In the data rows, zero lies at 4.5, halfway between 4 and 5.
Here are some points:
[3 5 2 7 2 5 4 5 3 3 0 4 4 2 4 5 3 3 3 4 2 3 0 5 3 4 4 3 4 3 1 4 5 2 2 4 6
 1 4 5 7 3 6 2 1 4 4 1]
[3 3 3 4 3 5 6 2 4 6 4 5 4 5 5 4 1 5 1 3 1 4 2 6 3 5 3 2 1 3 3 4 2 2 3 4 6
 4 3 4 2 3 5 3 1 2 5 4]
[3 3 1 5 1 3 0 3 2 1 0 2 0 2 0 5 3 1 3 3 1 0 1 3 3 3 2 3 1 0 0 1 2 1 1 5 5
 0 4 3 6 1 5 1 1 0 2 0]
[7 6 6 4 6 6 7 7 6 8 7 6 8 5 7 4 6 6 5 6 6 6 6 6 5 6 7 5 7 7 6 7 7 7 6 5 4
 7 5 6 4 6 6 6 5 7 5 6]
[6 5 7 5 6 5 6 6 6 5 7 5 5 7 4 5 6 5 6 5 6 6 7 4 7 5 5 7 5 6 6 4 4 7 8 5 4
 7 4 4 4 6 4 5 7 6 4 6]
[4 3 3 2 3 3 5 4 4 5 4 4 5 3 5 2 3 4 3 3 3 4 3 4 3 3 4 2 5 5 5 5 4 4 4 2 2
 5 3 4 1 5 3 3 4 3 4 4]
[0 1 1 3 2 4 4 0 2 5 2 2 3 3 2 3 0 2 0 2 0 2 0 3 1 3 0 1 0 1 2 4 1 1 1 2 5
 2 0 3 2 1 4 1 1 1 3 3]
[3 2 4 1 3 4 4 3 4 6 4 3 5 2 5 1 3 4 2 4 4 5 4 3 3 3 4 4 4 3 5 4 4 3 4 3 1
 4 3 3 1 5 3 4 3 5 3 3]
[2 3 2 6 1 4 4 4 3 4 0 4 2 3 4 5 4 2 2 3 2 3 1 5 2 4 3 3 3 2 1 4 4 1 2 3 6
 0 5 5 8 3 6 2 1 3 4 1]
[4 3 5 3 5 3 4 4 4 2 6 3 3 5 4 4 5 4 4 4 4 4 6 4 5 4 3 4 4 4 5 3 4 4 6 4 3
 5 4 3 3 4 3 4 6 5 4 6]
[5 5 2 4 3 1 0 6 2 0 3 3 1 1 1 5 7 3 5 4 5 2 4 2 4 3 4 5 5 3 3 2 6 3 4 5 2
 1 5 3 7 3 4 4 5 4 3 2]
[4 5 3 8 4 5 2 4 4 2 2 3 1 5 3 7 7 4 6 5 3 3 2 5 5 5 3 6 3 3 2 3 3 3 3 7 7
 2 7 5 9 4 5 4 4 3 4 2]
[1 3 3 5 3 5 6 2 3 7 2 4 3 5 4 3 1 3 1 3 1 4 2 4 3 3 2 2 1 3 3 4 2 3 1 2 6
 4 2 4 3 3 4 3 2 3 4 4]
[3 2 4 1 3 1 1 2 2 1 4 2 2 3 2 2 3 3 4 3 3 2 4 1 2 2 2 3 2 2 3 2 2 3 3 3 1
 4 2 0 1 3 1 2 4 2 2 3]
[3 3 1 6 1 4 3 4 3 5 0 4 3 2 3 4 4 2 3 2 2 2 0 5 2 4 4 2 3 2 2 4 4 1 1 5 6
 0 4 6 7 3 5 2 1 2 4 0]
[5 6 5 3 5 5 6 6 5 7 6 6 7 5 7 4 5 5 5 4 6 6 5 5 5 5 6 5 6 6 7 7 6 5 6 4 3
 5 5 5 4 5 5 6 5 6 5 6]
[6 5 6 4 5 5 7 6 6 7 7 6 8 5 6 3 5 6 5 4 5 7 6 6 5 6 6 4 7 5 7 5 6 6 6 4 4
 6 5 6 4 6 5 5 6 7 5 7]
[5 4 6 4 5 5 4 5 6 3 6 5 3 5 4 5 6 5 6 5 6 5 7 4 5 5 4 6 4 6 4 3 5 6 5 5 3
 6 5 3 4 6 4 6 6 4 4 6]
[6 6 6 5 7 5 5 7 6 4 8 6 5 6 6 6 8 7 7 6 7 6 7 5 6 5 5 7 5 6 7 5 6 8 7 6 5
 8 5 5 4 6 6 6 8 6 5 8]
[6 6 6 4 6 5 5 5 4 3 6 4 4 5 4 5 6 5 7 5 6 5 7 4 7 5 5 7 5 6 6 4 5 7 6 6 4
 7 5 5 4 5 4 5 7 5 5 6]
[3 3 3 2 3 3 4 3 3 5 4 4 5 3 5 1 2 4 4 3 4 5 4 4 4 4 4 1 5 4 5 4 4 3 3 3 2
 3 3 3 1 3 2 4 4 4 3 4]
[8 7 5 7 6 5 3 9 5 2 6 5 5 5 4 6 9 6 9 5 8 4 6 5 6 5 6 8 7 6 5 5 8 6 6 8 5
 5 7 6 9 7 6 5 7 7 6 5]
[5 4 7 5 6 5 4 4 5 4 6 4 4 5 4 5 6 6 6 6 6 5 7 4 7 5 5 5 5 6 6 4 5 7 7 6 3
 7 5 4 3 7 4 6 6 6 6 6]
[7 6 7 5 8 6 6 7 7 7 8 7 6 8 6 7 8 7 8 8 8 7 8 5 7 6 7 8 6 7 7 5 6 8 9 7 5
 8 7 5 6 7 6 8 8 7 7 8]
[7 7 7 5 7 7 6 6 7 5 8 5 6 7 6 6 8 7 8 8 7 7 8 6 8 7 5 8 7 7 8 6 6 8 8 7 6
 9 6 5 5 7 5 7 9 7 7 8]
[4 4 6 3 5 3 4 4 3 3 4 3 2 5 3 4 5 4 5 5 5 3 6 3 4 3 3 5 4 5 5 3 3 5 5 4 3
 6 4 3 3 4 3 4 5 5 3 5]
[4 4 3 3 3 0 1 5 1 0 3 2 2 1 1 4 7 3 5 3 5 1 3 3 3 4 3 6 4 3 3 1 5 3 4 4 2
 1 5 3 6 3 3 4 4 4 3 2]
[5 5 6 3 6 4 3 4 6 2 6 4 3 5 4 4 6 5 5 6 6 5 7 3 5 4 4 6 4 5 5 4 4 6 6 5 3
 6 4 4 3 5 4 5 5 4 4 6]
[7 6 6 5 6 6 5 7 8 5 8 5 5 6 6 7 7 7 7 6 7 6 7 5 6 6 6 8 7 7 6 5 6 7 7 6 5
 7 6 5 5 7 5 6 7 6 6 8]
[6 7 3 8 5 6 5 6 6 6 3 6 6 5 6 7 5 4 5 5 4 3 3 8 5 7 5 5 6 5 4 7 7 4 4 6 8
 3 7 8 8 4 7 5 4 4 6 3]
[5 5 3 7 4 5 4 6 5 5 1 5 3 4 3 6 4 4 4 4 3 4 1 6 3 5 4 3 5 4 3 6 6 2 2 5 7
 1 5 6 9 4 7 4 2 4 5 2]
[5 3 4 2 4 2 2 3 4 1 5 2 3 5 3 3 5 4 4 4 4 3 5 2 5 3 3 5 3 5 4 3 2 5 4 3 3
 5 3 3 2 3 2 4 5 4 3 5]
[4 5 6 7 7 7 5 3 6 5 5 5 3 9 4 9 5 7 6 6 4 5 5 6 6 6 4 5 3 4 4 4 3 6 6 7 8
 6 5 5 5 6 6 5 5 5 6 6]
[5 5 5 3 5 5 6 5 6 7 6 5 7 4 7 4 5 5 4 4 5 5 6 6 5 4 6 5 8 5 6 6 5 4 5 5 3
 6 4 6 3 6 4 6 5 5 6 5]
[5 3 5 3 4 4 6 5 5 6 5 4 7 4 6 3 4 5 4 3 5 6 5 3 3 4 5 4 5 5 6 6 4 5 5 3 3
 6 4 5 2 5 4 5 6 6 5 5]
[3 3 3 0 4 2 4 3 4 4 3 3 5 1 4 1 2 3 2 2 3 4 4 4 3 2 4 2 5 3 4 4 3 2 4 2 1
 3 2 3 1 3 2 3 3 4 3 4]
[3 2 3 1 2 3 5 3 4 5 4 4 5 2 5 1 1 3 2 2 3 4 3 3 3 3 4 2 4 3 4 4 4 3 2 2 0
 4 1 3 1 3 2 3 3 4 3 4]
[4 5 4 8 3 6 5 6 5 6 1 6 5 4 5 6 4 4 5 3 4 4 2 6 3 6 5 4 5 3 3 6 7 3 3 5 7
 2 6 6 9 5 7 4 2 5 6 2]
[3 5 3 6 2 4 4 4 4 4 0 4 3 2 3 4 2 3 3 2 1 2 0 5 3 3 4 2 3 2 1 3 4 3 1 4 6
 0 4 5 7 2 6 3 1 2 5 1]
[5 5 5 3 5 3 3 4 4 3 5 4 3 5 3 4 5 4 5 5 5 4 5 3 5 3 4 6 4 5 5 3 4 5 6 5 3
 5 4 4 2 5 3 4 4 4 4 6]
[4 3 4 3 4 3 1 2 3 1 4 3 2 4 3 4 4 5 5 4 4 3 5 2 4 3 3 5 3 3 4 3 3 5 5 3 3
 4 3 2 3 3 2 4 5 3 3 4]
[3 5 1 6 2 4 4 4 3 4 0 4 3 2 3 4 3 2 3 3 2 2 1 5 2 4 4 4 3 3 1 5 4 3 1 4 6
 2 5 6 7 2 5 2 1 3 4 0]
[5 5 5 4 5 4 3 4 5 3 6 3 3 4 4 4 6 5 6 5 5 6 6 3 5 5 4 6 4 6 5 3 3 5 6 4 4
 5 4 4 4 5 3 5 6 4 4 6]
[4 4 4 6 2 5 5 5 3 5 1 5 4 2 4 5 3 3 3 3 2 3 1 6 3 6 5 3 5 3 2 5 5 3 2 5 7
 0 5 6 9 3 7 4 2 4 6 0]
[4 6 3 7 3 5 4 5 3 6 1 5 5 3 3 6 3 4 4 4 2 4 2 6 3 6 5 3 5 4 3 5 5 3 3 5 7
 2 5 6 8 4 7 3 2 4 6 2]
[4 5 4 9 4 6 6 6 5 7 2 6 5 4 6 7 5 4 5 5 3 4 3 7 4 6 5 5 5 4 4 7 6 4 3 6 8
 2 6 7 9 4 8 5 2 4 6 3]
[5 4 6 5 5 4 4 5 4 3 6 3 4 6 5 6 7 6 6 5 5 5 7 4 6 4 4 6 4 6 5 4 4 6 5 5 4
 6 4 4 4 5 4 5 7 5 4 6]
[6 7 4 9 6 6 3 6 6 4 3 5 3 6 5 9 8 6 7 6 6 3 4 6 6 7 7 7 4 5 3 4 5 5 5 8 9
 3 9 7 9 6 8 6 5 5 6 4]
[3 1 3 1 3 2 1 3 2 1 4 2 2 3 1 2 4 3 4 3 4 2 4 1 3 2 3 4 2 4 3 2 2 4 4 3 1
 4 2 1 1 3 2 4 5 3 2 3]
[7 6 7 5 8 6 4 6 6 6 7 4 6 8 6 7 7 7 7 7 8 6 8 7 7 6 6 7 6 7 8 5 6 8 7 6 5
 8 6 5 5 7 5 6 7 6 6 7]
[2 3 2 6 2 4 2 3 2 4 0 4 3 3 3 4 2 2 2 2 3 2 1 6 2 4 3 2 3 2 2 4 3 1 0 4 5
 0 4 4 6 1 4 2 1 2 3 1]
[4 3 3 3 4 3 3 4 4 1 5 3 2 5 3 4 5 4 4 4 5 3 5 2 4 3 3 5 2 4 4 2 4 5 6 3 2
 5 3 3 2 4 3 5 5 4 3 5]
[3 2 3 2 3 2 2 4 3 1 4 3 2 3 1 3 5 4 4 3 4 2 5 1 3 2 3 4 2 4 3 2 2 4 4 3 2
 3 2 2 1 3 2 3 5 2 2 4]
[7 6 7 4 7 5 5 5 6 4 8 5 4 6 5 6 8 6 8 6 6 5 7 5 6 5 5 6 5 6 6 4 6 7 7 6 4
 8 6 5 5 6 5 7 7 6 5 7]
[5 2 4 2 5 3 2 3 3 2 4 3 2 4 2 3 4 3 3 3 5 3 4 3 3 2 3 3 3 3 4 2 3 3 4 4 3
 4 3 2 2 4 2 4 5 3 3 5]
[6 4 5 3 4 3 3 4 3 3 6 4 5 7 4 4 6 5 5 5 6 5 6 3 5 4 5 6 4 5 5 3 4 6 6 5 3
 7 5 4 3 4 4 4 6 5 4 6]
[6 4 6 3 6 3 4 4 4 3 6 5 4 5 4 5 6 6 7 5 6 5 6 4 5 5 3 6 4 5 6 4 4 6 6 5 4
 6 4 4 3 5 3 5 6 5 4 7]
[3 4 3 7 2 4 3 3 4 4 0 5 3 2 4 5 4 2 3 3 2 3 1 5 3 4 4 2 3 3 1 5 4 1 1 4 7
 0 5 5 7 4 6 2 2 3 4 1]
[4 4 1 6 1 4 4 4 2 4 0 4 3 2 3 5 3 2 2 3 1 2 1 5 3 4 3 2 4 3 1 4 4 1 2 3 5
 0 5 7 7 2 6 2 1 3 4 0]
[4 2 4 4 5 2 3 4 3 1 5 3 3 4 2 3 5 4 4 4 5 4 5 3 3 3 3 4 4 4 3 3 3 4 4 4 1
 4 4 4 3 3 2 3 5 4 2 4]
[7 6 8 5 8 6 6 7 7 6 9 6 6 7 6 7 8 6 8 7 7 7 8 5 8 6 6 8 6 7 8 6 6 8 8 7 7
 8 7 5 5 7 6 7 8 6 6 8]
40 more points follow, each with its number after it:
[7 6 7 5 7 5 5 7 6 5 8 5 5 8 7 7 8 7 7 7 8 7 7 5 7 6 6 8 6 7 6 6 5 8 9 6 6
 7 6 6 5 7 7 6 8 6 6 7] 0
[3 2 2 1 2 1 1 1 3 1 4 1 1 3 1 3 4 2 4 4 3 3 4 0 3 2 1 4 2 2 3 2 2 3 3 3 1
 4 1 0 1 2 1 3 4 2 2 3] 1
[6 5 5 4 6 5 6 5 6 7 6 5 8 5 6 4 4 6 5 5 6 7 6 6 6 5 6 4 7 6 7 7 6 6 6 5 4
 5 5 5 5 5 4 6 6 7 5 6] 2
[4 2 4 2 4 2 3 3 4 3 5 2 3 4 3 4 4 5 4 4 4 4 5 3 4 3 3 5 3 4 4 2 3 4 6 4 3
 5 3 2 3 4 2 5 5 4 3 5] 3
[1 1 1 0 2 2 3 2 2 4 3 2 4 0 3 0 1 2 0 2 3 4 2 2 2 0 3 2 4 2 3 3 3 2 2 1 0
 3 2 3 1 2 1 2 2 3 3 2] 4
[5 8 5 9 5 6 4 6 5 4 3 6 3 6 4 8 7 6 8 7 4 3 5 6 7 9 6 7 3 5 3 5 5 5 6 8 9
 4 8 7 9 5 8 5 4 4 7 4] 5
[3 3 4 6 4 6 7 3 6 7 4 5 5 7 5 4 2 6 3 4 2 5 3 6 4 6 4 3 3 4 5 7 3 4 3 4 7
 4 4 5 4 4 5 5 2 4 5 6] 6
[6 4 5 3 6 5 4 4 5 3 6 4 4 5 3 5 6 5 6 5 5 4 6 4 6 4 4 5 4 6 5 5 4 5 6 5 4
 6 4 4 5 5 4 6 7 5 5 7] 7
[6 4 6 3 5 3 3 3 5 3 6 3 3 5 4 4 4 3 5 5 5 4 6 3 5 5 4 5 5 4 5 3 4 6 5 4 3
 6 5 3 3 4 3 5 6 4 5 6] 8
[5 5 5 4 6 4 4 5 5 3 7 4 4 6 4 5 6 6 6 5 6 5 7 4 6 5 5 7 5 5 5 4 4 5 7 5 5
 6 5 5 4 6 4 6 7 5 5 6] 9
[6 4 6 3 5 3 4 4 5 2 6 4 4 5 3 5 6 5 6 5 5 3 6 4 5 4 4 6 4 5 5 4 4 6 6 4 4
 5 4 3 4 5 3 6 6 4 4 6] 10
[5 6 4 8 3 5 5 5 3 5 1 6 4 3 5 6 3 3 4 4 4 3 2 6 5 6 4 3 5 5 2 6 6 3 3 5 7
 2 6 7 8 4 8 4 2 3 6 2] 11
[6 8 7 9 6 7 7 8 5 7 3 8 7 5 8 7 6 6 6 6 5 6 4 8 6 7 8 6 8 6 4 8 9 5 4 7 9
 4 8 9 9 7 9 6 4 6 7 3] 12
[6 5 6 5 6 4 4 5 5 4 8 4 4 7 5 5 7 6 6 6 6 6 7 4 6 5 5 6 5 6 6 5 5 6 6 5 4
 6 5 4 5 6 5 6 7 6 5 6] 13
[1 3 3 4 3 6 6 1 3 6 2 5 3 5 5 3 0 3 1 3 1 4 3 5 3 3 4 1 1 2 3 5 2 3 3 3 5
 3 3 4 2 4 5 2 1 3 4 4] 14
[4 5 4 3 5 3 3 5 4 3 6 3 2 5 3 4 6 6 6 5 6 5 6 2 5 4 4 6 4 4 4 3 4 6 6 4 4
 4 4 3 4 5 4 4 5 4 3 6] 15
[6 6 6 5 6 6 8 7 7 7 7 6 8 5 8 4 6 6 5 6 6 8 7 7 6 5 7 6 6 6 7 6 7 6 6 5 4
 7 5 6 4 6 5 6 6 6 6 7] 16
[6 5 6 4 5 6 7 6 6 7 7 5 8 4 6 4 5 5 4 4 5 6 5 5 5 5 6 5 6 6 7 6 6 5 6 4 4
 5 4 5 4 5 5 6 6 6 5 6] 17
[3 4 5 7 5 8 7 4 6 8 4 6 6 7 6 6 2 6 3 4 3 5 3 7 4 6 5 4 3 5 5 7 4 5 4 5 7
 5 4 6 4 5 6 4 3 5 6 6] 18
[5 4 4 3 5 3 3 5 3 2 5 2 2 3 3 4 5 5 4 5 4 4 5 3 5 4 2 5 3 4 4 2 4 4 5 4 3
 5 3 3 3 4 3 4 4 5 3 5] 19
[4 2 4 2 4 3 3 3 4 2 5 3 2 3 2 2 4 3 4 4 4 3 5 2 3 3 2 4 3 3 3 2 2 4 5 4 2
 4 3 3 2 4 2 4 5 3 3 4] 20
[2 2 3 4 4 5 6 1 4 6 3 4 4 5 4 4 0 4 1 2 1 5 2 5 3 4 3 2 2 3 2 6 3 3 1 3 6
 3 3 3 3 3 5 4 2 3 4 3] 21
[3 3 3 2 4 2 2 2 4 1 5 2 2 4 3 3 5 4 4 4 4 3 5 2 3 3 3 4 2 4 4 2 3 4 4 3 2
 4 3 2 3 3 2 3 4 3 3 3] 22
[3 2 4 1 3 1 1 2 2 1 3 1 2 4 2 3 4 4 4 4 4 3 5 2 3 2 3 5 3 3 2 2 2 4 4 2 1
 3 2 2 2 3 1 2 4 2 3 4] 23
[5 4 5 3 5 5 8 5 5 7 6 6 7 5 6 2 4 5 4 5 5 6 5 6 4 4 5 4 6 6 5 7 6 6 5 3 4
 5 4 4 2 5 4 5 6 6 5 5] 24
[5 4 6 3 5 2 3 4 4 2 6 3 4 5 4 4 5 5 5 4 5 4 7 3 5 5 4 5 4 4 5 4 4 4 6 3 3
 6 4 3 3 5 3 5 6 5 3 4] 25
[5 4 5 3 4 5 6 5 5 6 5 5 7 3 8 3 4 4 4 4 5 5 5 5 5 4 5 4 6 5 7 6 5 6 5 4 2
 5 4 5 3 6 4 5 6 6 5 6] 26
[6 6 3 8 3 6 5 6 4 6 2 7 6 5 6 7 5 4 4 5 4 4 3 7 4 6 6 4 6 4 4 7 7 3 3 7 8
 2 6 7 9 4 8 4 3 5 5 3] 27
[5 4 5 3 5 4 7 5 5 6 6 5 7 4 6 3 5 4 4 4 5 7 5 5 4 4 6 4 5 4 7 5 5 4 4 4 3
 6 4 4 3 5 5 5 5 6 4 5] 28
[4 4 4 3 5 4 4 5 4 3 7 3 4 4 4 4 6 5 5 5 5 5 5 3 5 4 4 6 4 4 4 3 3 5 6 5 4
 6 3 3 2 5 4 4 6 4 4 6] 29
[4 4 4 4 5 5 6 5 4 5 6 5 7 3 6 2 4 5 3 5 5 6 4 5 4 4 5 4 5 5 5 6 5 5 4 3 3
 4 4 5 3 5 4 5 5 5 5 5] 30
[1 3 4 4 2 6 4 2 4 5 1 3 3 5 4 3 1 3 2 3 1 4 1 5 1 4 3 1 2 2 2 5 2 2 2 2 6
 4 3 3 2 2 4 3 2 2 3 3] 31
[4 6 3 7 3 6 5 6 5 6 1 6 5 4 5 6 4 3 4 5 4 4 1 7 3 6 6 4 5 3 4 5 6 2 1 5 7
 2 6 5 8 3 7 4 3 3 6 2] 32
[5 5 6 4 7 5 5 4 6 3 8 4 4 7 5 5 7 5 6 6 6 5 7 5 5 5 5 7 5 5 5 4 6 6 7 5 4
 6 5 5 3 6 5 6 7 6 6 6] 33
[6 5 5 4 5 4 4 5 6 3 6 5 4 6 4 5 6 6 6 6 6 5 7 3 5 4 5 8 5 5 6 3 5 5 7 5 4
 7 5 5 5 5 5 5 7 5 5 6] 34
[6 4 5 4 7 3 3 5 4 3 7 4 3 5 3 6 5 4 5 5 6 5 6 3 5 4 4 6 4 6 5 3 4 5 5 5 3
 6 5 4 4 5 3 5 6 5 4 5] 35
[5 5 4 4 5 5 7 5 5 6 6 5 6 5 7 4 4 5 4 5 5 7 6 5 4 4 5 4 6 5 6 6 6 5 5 4 3
 6 5 4 3 6 4 5 6 6 5 6] 36
[4 3 5 3 6 6 5 6 5 6 6 5 7 4 7 3 5 5 3 5 5 6 5 5 4 4 5 4 6 5 7 7 6 5 6 4 3
 6 4 5 3 6 5 5 6 6 5 6] 37
[5 4 5 3 4 5 7 5 5 7 5 6 7 4 7 4 5 5 5 4 6 7 5 5 5 5 4 5 7 6 6 6 5 5 6 5 3
 7 4 5 4 6 4 5 6 6 5 6] 38
[3 3 4 1 3 4 5 3 4 4 4 2 5 3 5 2 2 3 3 3 4 5 4 3 3 2 4 2 4 4 4 4 3 3 3 2 2
 4 1 3 1 4 4 4 3 5 3 5] 39
Which two of these numbered points are nearest to each point below by angle, seen from the average point of the first points? Their numbers follow each, nearest first.
[5 4 5 4 4 5 6 5 5 7 6 5 7 4 6 3 4 5 5 4 6 7 6 6 4 5 6 5 6 6 6 6 5 5 5 3 3
 6 5 5 3 6 4 5 4 5 4 6] > 38 36
[4 4 5 3 5 5 3 5 4 3 6 3 3 5 4 4 5 5 5 5 5 4 6 3 6 4 4 6 5 5 5 3 4 5 6 5 4
 6 4 3 2 5 4 4 6 4 4 6] > 29 15
[5 5 5 3 6 4 3 5 4 3 5 4 4 5 3 4 5 4 5 6 6 5 6 3 5 4 5 6 4 5 5 3 5 6 6 5 3
 5 5 4 3 5 3 5 7 5 4 6] > 35 9
[5 5 6 4 5 5 6 5 6 6 6 5 7 5 6 3 4 5 4 5 5 6 5 5 4 4 6 4 6 5 6 7 5 5 4 4 3
 5 4 5 3 6 5 6 5 6 5 5] > 17 24
[7 7 5 9 5 6 4 7 6 3 3 7 3 7 4 9 7 6 7 7 5 4 4 7 7 7 6 7 5 5 4 5 6 5 6 8 9
 4 8 7 9 5 8 5 4 4 7 5] > 5 12
[5 7 3 9 4 6 7 5 6 7 2 6 6 5 6 7 5 6 4 5 4 4 3 7 5 7 6 4 5 5 4 7 7 4 3 6 7
 2 7 7 9 5 8 5 3 5 7 4] > 27 12
[6 7 6 5 7 6 7 6 6 7 7 6 8 6 8 5 5 7 5 6 7 7 7 6 5 5 7 4 8 7 8 8 7 6 6 5 4
 6 6 7 5 7 5 7 7 7 5 7] > 2 16
[5 3 4 3 4 4 6 5 5 6 5 6 6 3 6 3 4 4 4 4 5 6 5 4 4 4 6 3 6 5 5 5 5 4 4 4 2
 6 3 5 3 5 4 4 5 5 5 5] > 28 26
[4 5 2 7 3 4 2 4 4 1 2 4 0 4 3 6 5 3 5 4 2 2 3 4 4 4 4 5 3 3 1 2 3 3 4 6 7
 1 5 5 9 3 6 3 3 3 4 2] > 11 32
[6 9 5 9 6 8 6 7 5 8 4 8 7 6 7 9 6 7 7 7 6 6 5 9 6 8 7 6 7 6 6 7 9 5 5 7 9
 4 9 9 9 7 9 6 5 7 9 4] > 12 5
[2 4 5 5 3 6 6 2 5 7 4 5 5 6 6 4 2 4 2 4 2 5 3 7 4 6 4 3 2 4 5 7 3 4 4 4 7
 4 4 4 3 4 5 4 2 2 4 5] > 6 18
[5 5 5 3 3 3 6 4 5 6 5 5 7 3 6 2 3 5 5 4 4 5 5 5 4 3 5 4 6 5 7 6 6 5 5 3 3
 6 4 4 3 5 4 5 5 6 4 5] > 26 28
[6 8 6 9 5 8 6 7 5 7 3 8 7 6 7 9 6 6 6 7 5 6 4 8 6 8 7 6 7 6 5 8 7 6 5 7 9
 4 8 9 9 6 9 6 5 6 8 4] > 12 27
[4 4 5 3 5 4 3 4 4 2 5 4 4 4 3 5 5 5 5 5 6 4 6 3 5 4 4 6 4 4 4 3 3 5 6 5 4
 5 4 3 3 5 4 5 6 5 5 6] > 29 10
[4 4 4 2 4 2 3 4 3 2 5 3 3 5 3 4 5 3 5 4 4 3 5 3 4 3 3 4 3 5 4 2 4 5 5 4 2
 5 3 2 1 3 2 6 5 4 2 5] > 3 22
[3 5 5 7 4 8 7 3 5 8 4 6 7 7 6 6 3 6 4 5 3 5 3 7 4 6 5 4 3 6 5 7 5 4 5 5 7
 6 4 6 4 5 6 5 3 4 6 7] > 18 6
[5 5 4 3 5 5 5 5 5 6 5 5 6 3 6 3 4 5 4 4 4 6 5 5 4 3 5 4 6 5 6 5 6 5 5 4 3
 5 3 5 3 5 4 6 6 6 4 5] > 26 37
[5 3 4 3 5 3 2 4 3 2 5 3 3 4 3 3 5 4 5 4 5 4 5 2 5 3 3 5 3 4 4 3 3 4 4 3 2
 5 3 2 3 4 3 4 4 4 3 4] > 22 1
[5 4 6 3 5 5 6 4 4 7 6 5 7 4 6 2 4 4 5 5 5 6 5 5 5 4 5 3 6 6 6 6 6 5 4 4 4
 5 4 5 3 5 4 5 4 5 4 5] > 24 28
[1 2 2 4 1 5 4 1 3 4 2 4 3 3 3 3 0 2 0 2 0 3 0 4 2 3 2 0 1 1 2 4 1 1 3 2 5
 3 1 2 1 1 3 2 0 2 3 2] > 31 14
[7 7 7 5 8 5 6 7 7 5 8 6 6 8 6 8 7 6 8 7 8 7 9 5 6 6 6 8 6 7 8 6 7 8 8 6 6
 8 6 5 6 7 6 8 7 7 6 8] > 0 13
[2 4 4 6 4 7 6 3 5 6 3 5 5 5 5 4 2 5 2 4 2 6 3 6 4 5 4 3 3 3 4 5 3 4 4 4 7
 5 4 4 4 4 6 4 2 3 5 4] > 6 18
[5 4 5 3 4 3 4 4 4 3 5 4 4 5 4 5 5 5 6 5 5 5 6 3 5 4 4 6 4 6 5 2 4 6 5 5 3
 5 4 4 2 4 4 5 6 4 4 5] > 10 35
[4 5 5 4 6 5 6 6 5 7 6 6 7 5 7 4 5 5 4 5 6 7 5 6 4 5 6 5 6 6 7 6 6 5 6 3 4
 6 4 4 3 6 4 6 6 6 5 5] > 36 17
[7 8 6 9 5 7 7 6 6 8 3 7 6 6 7 8 6 6 6 7 4 6 4 9 5 8 8 6 7 6 5 8 8 5 5 6 9
 4 8 8 9 6 9 6 4 6 8 5] > 12 27
[7 6 7 5 7 6 5 6 7 5 8 6 5 7 6 7 8 7 7 6 8 6 8 4 7 6 6 6 6 7 7 4 7 7 8 7 5
 8 6 6 6 7 6 6 8 7 6 8] > 0 13
[7 8 5 9 5 8 7 7 7 8 3 8 7 6 8 8 7 6 6 7 5 6 3 9 7 8 7 5 8 6 5 8 7 5 4 7 9
 4 8 9 9 7 9 6 5 6 7 5] > 12 27
[4 3 3 3 5 3 2 3 4 1 5 2 2 4 2 4 4 4 5 4 4 3 6 2 4 3 2 5 2 4 4 2 3 4 4 3 3
 5 3 2 3 3 2 4 5 4 3 5] > 22 1
[3 3 3 6 4 6 6 2 4 7 3 4 4 4 5 5 1 3 2 4 2 5 2 5 2 5 4 3 2 5 3 6 3 2 3 3 6
 4 2 5 2 3 5 4 2 2 5 4] > 21 14
[4 2 3 3 4 3 5 5 5 5 5 4 6 3 5 2 2 3 4 3 4 4 5 4 3 3 5 3 5 4 6 5 5 4 4 3 1
 4 3 4 2 5 3 4 4 4 3 4] > 39 4
[5 4 4 3 6 4 3 3 4 3 6 3 5 5 3 5 5 5 5 5 4 3 6 3 5 3 5 5 4 4 5 3 3 5 5 4 3
 5 3 2 3 5 3 5 6 4 4 5] > 10 25
[5 4 3 5 3 2 2 6 3 0 3 3 2 3 3 5 7 4 6 4 5 1 4 3 3 3 4 5 5 3 3 2 6 3 5 6 3
 2 6 5 7 4 5 4 5 4 3 2] > 22 23
[5 4 5 4 5 4 3 5 4 3 6 3 4 4 3 4 6 4 5 5 5 4 5 3 5 4 4 5 4 5 6 3 4 6 5 4 3
 6 4 3 3 4 4 5 6 4 3 6] > 29 10
[4 6 3 7 4 4 2 4 3 2 3 4 1 5 2 8 6 4 6 5 3 3 3 5 5 7 4 6 3 3 2 3 4 3 4 7 8
 3 6 5 8 4 6 3 3 3 4 2] > 5 11
[2 1 2 1 2 0 0 1 1 0 2 0 0 1 0 0 3 2 3 1 2 1 2 0 2 0 0 2 1 2 2 0 0 3 3 2 0
 3 0 0 0 2 0 1 3 2 0 2] > 1 23
[5 5 5 3 4 4 6 5 5 6 6 5 7 4 6 3 3 4 4 5 5 6 5 4 4 4 5 4 6 6 6 6 6 5 5 3 3
 4 5 5 3 5 4 5 5 5 4 5] > 24 26
[3 4 2 6 2 5 4 4 3 4 0 6 3 2 3 5 3 2 3 3 1 2 1 5 3 5 3 2 4 3 1 4 5 1 3 4 6
 1 5 6 7 3 6 3 2 2 5 1] > 11 32
[7 6 3 5 4 3 2 8 5 3 4 4 3 2 4 6 9 4 6 5 6 4 6 4 5 5 5 6 6 4 5 3 6 5 5 6 3
 4 7 4 8 4 5 4 6 5 5 3] > 34 5
[4 5 4 8 4 5 2 6 4 2 1 4 0 5 2 8 7 4 5 5 3 2 3 5 5 6 4 5 3 3 2 4 4 4 4 7 8
 3 6 4 8 4 6 3 4 2 5 3] > 5 11
[5 4 5 2 4 3 3 3 4 2 5 2 3 4 3 5 5 4 5 3 6 4 4 1 4 4 3 6 4 5 4 3 4 5 4 4 3
 5 4 3 2 4 3 3 5 3 3 4] > 22 23
[6 5 3 5 3 1 2 5 4 0 3 3 3 2 2 5 7 3 6 5 6 3 5 2 4 3 5 5 6 4 2 1 5 3 4 5 3
 1 5 4 7 4 5 3 5 5 3 2] > 23 22
[5 4 5 3 4 3 2 4 4 3 5 3 4 5 3 4 5 5 6 4 5 3 6 2 5 4 3 6 3 5 3 3 3 6 6 4 3
 5 4 3 3 4 3 4 6 4 3 6] > 15 3
